Rotation paths and how fast each direction turns (degrees per step):
Each turn is a multiple of 5 degrees from 10 to 175, or 0.
Each row of a path follows its step; steps can be skipped.

step 1: [ 10.7 -18.7 -14.6   1.1  17.3  18.6  -9.9   9.4 -10.6  21.7   7.9 -10.3
   5.2  13.7  12.2 -11.2 -13.6 -15.2 -29.5 -16.5  -0.5   6.4   8.5  -9.2
  14.4  26.6  -4.4  -2.7  14.3   5.5 -14.0 -35.2 -11.8  32.1   2.3  13.2
  40.4   6.1  -1.4 -10.2   1.6  -2.3 -22.3   5.7 -29.1   5.8 -11.5 -14.1]
step 4: [ 15.0 -15.2  -0.2   5.4   9.2 -12.6  14.2  12.9   5.7  19.4  39.7 -10.7
 -12.0  14.7   5.1  10.4  12.4  -3.7 -14.3  -8.7   4.8  -5.9 -23.4  26.4
   0.7  -9.4   4.7  18.0  42.8 -20.9   4.1 -19.6  19.6  22.5  27.3   1.4
  -6.4  31.5  -7.4  -7.0  -2.1   5.0   5.5 -11.8   4.1   3.9  16.9  12.3]
step 7: [-10.9  -0.8 -12.5  26.9 -15.5  -2.8   9.9 -16.0  38.9  23.8  -6.5 -16.9
  13.7 -16.2  11.6 -19.4  14.5 -19.6  14.7  -4.0 -12.3 -14.5  10.7  -0.1
 -16.9 -17.0  28.5 -17.8  27.5  15.0  -6.5  -8.9 -15.0  17.1  18.6 -16.4
  10.9  11.5 -13.1  -3.1   0.6  18.3 -22.9  -2.2 -19.6  -0.1   9.4   5.3]
step 8: [  3.2  -2.8   7.0  32.4  -7.3  12.5  18.3  -0.8 -14.3  12.5  -7.6  -6.0
  24.1  10.0  -5.7 -10.7  31.3  24.9 -38.3   7.9 -19.1 -22.8 -14.8  -7.6
   8.9  -0.7  23.9  -6.7  19.4  -5.7  -6.9  -4.2  -3.0  13.6  21.5 -15.1
  11.4   8.3 -11.8 -24.5  19.7  22.6  -1.3   7.7 -13.6  16.1  17.1   5.9]
step 18: [  3.5   2.4 -10.8   8.0  -1.1   5.9  -1.7  19.4   5.7   6.8  10.5  14.4
   7.1 -13.1  18.3 -20.2  -3.5 -37.9  10.1   6.1   6.7  18.4   8.9   6.0
 -26.7  -1.6 -16.9  29.4  22.2 -18.0 -32.2 -28.1   9.6   2.9  20.7   9.9
  14.9  18.3  21.7  11.0  -3.5   3.7   9.4 -10.5 -31.4 -23.1  -0.9  -0.7]
step 37: [  8.5   0.6   0.0   6.6 -18.2   6.7   0.2 -22.8  20.2  -6.8  22.3 -21.2
  -3.6 -12.3  18.5  -1.0  24.9 -33.4  10.9 -20.1 -13.3   1.1 -13.7  -0.5
  20.6   5.2  20.0   8.9  20.3  15.0   8.0 -20.7   1.7  10.3  19.4  -7.4
   8.6  18.1 -14.7  10.3  -2.4 -18.9  17.1   2.6 -37.0 -11.9  28.2   8.1]
step 38: [ -9.6  -7.3  -8.5  -7.9 -29.0  14.7  23.7 -15.0  -0.9  15.5  23.2   6.5
   9.0  24.3   5.9   6.4  38.4 -13.4  -4.5  20.6 -20.7 -14.2  -1.8  18.7
  19.5  -3.7 -12.5  17.1  15.5   0.2  -7.7  -8.3  25.3  34.5  12.7 -17.9
   7.6  -0.1  -4.5 -15.9  -1.1  21.2   5.5   8.8 -14.3  -0.9  27.9  -5.1]
step 39: [ 18.0   1.6 -32.1 -10.7  -9.7  20.6  10.7 -17.3   8.5  14.5 -14.9  21.8
 -23.1  15.7   9.4 -23.0  -6.2   0.6  -6.1   4.6 -27.5  -3.6 -25.8  -1.9
  17.1  -6.9  -3.5 -18.5  18.7 -16.2  -0.6 -25.0  -1.6  36.8  -1.4   3.6
   3.0  -1.0  13.3 -20.7  -9.2  14.6 -14.6   9.1 -21.8  10.8  -5.4 -23.9]
step 40: [ 19.4 -11.3   1.9  -7.5   1.9 -20.1  -6.2  -0.7   3.5  24.2   5.0  -5.2
  16.3  -5.4  16.9 -30.4  -2.7  -5.9   7.8  17.5  -5.1  14.3  12.1 -32.4
  27.5 -18.1  11.4 -18.3  15.4 -18.9  12.1 -31.2  -9.1   3.1   3.4   5.4
   8.9  27.7 -14.4 -26.7 -11.7  26.0 -20.7  -4.3 -11.8  -9.6   3.5 -18.9]
[-2.5 -5.7  4.2  5.0  0.1  1.3 -2.1 -1.2  8.4 -0.3  5.2  4.4  6.9 -6.0
 -2.4  1.1 -0.1  0.1 -1.0 -4.8 -5.6 -6.1 -3.7 -1.7 -2.1 -2.5 -7.7  6.6
 15.7  4.3 -7.2  1.9  0.0 -4.0 -9.6 -1.1 -1.4 -6.6 -5.9  3.1 -2.4  3.6
  1.8 -1.8  3.0 -3.6  7.3  0.9]
95
[ -3.1  -1.3  -8.0   8.9  -2.3   5.1  -4.3  -8.8  -2.7   6.8  -3.6  -4.6
  -5.7  -4.7   3.6   2.5 -14.1  -9.4   5.9  -2.9   2.8  -3.4  -0.5   0.1
   2.8   4.2  -4.4  -3.9  -0.5   1.1  -4.5   4.8   0.2   4.4  -0.1  -5.4
  -9.6  -1.7   3.6   0.2   1.6   0.0  -5.7   2.5  -0.6  -1.9   0.0   6.7]
170
[-3.1  5.0 -3.0 -5.8  2.3  4.1  6.2 -6.2 -2.0 -2.8  6.2  7.0  3.2 -4.6
  8.1  6.7 -4.1 -1.9 -3.5 -1.0  4.3  2.9  8.6  3.5  0.4  0.0 10.9 -1.2
 -0.1  9.8 -7.2  3.0 -3.2  5.6  2.3 -1.2  4.5 -6.1 -4.6  6.8  6.1 -0.2
  1.0 -0.5 -2.0  1.1  4.5 -8.0]
70
[ -2.8   4.9   6.5  -2.3  -6.9   0.1   0.9   1.8   0.6   2.9   0.7  -3.0
   6.3   2.6   3.1  -3.7  -1.2   4.5  -6.0   4.5   0.1   3.0  -4.5   1.3
   4.0  -3.6  -2.7  -6.1   3.9   7.9  -5.9  -1.7  -5.5  -5.6  -3.1  -6.2
   1.2   2.8   4.7   0.8   1.0  -4.1 -20.3   1.9  -0.1   1.7  -6.8  -1.9]
55
[  9.1   6.9   2.6  -2.3   4.5  -5.8   6.2  -1.1  -7.3   3.1   4.8   9.5
   0.3  -3.5   3.2   4.4  -7.5   2.4   6.0   3.0   2.3   1.1  -4.7  -1.4
   0.0   0.2   1.1  -3.5   4.5  -4.7  -1.9  -1.3   2.9  -1.6  -3.4   2.4
 -10.0  10.4  -7.0   1.5  -9.1   2.2  -0.7  -0.5   9.3   3.8  -3.2  -1.2]
60
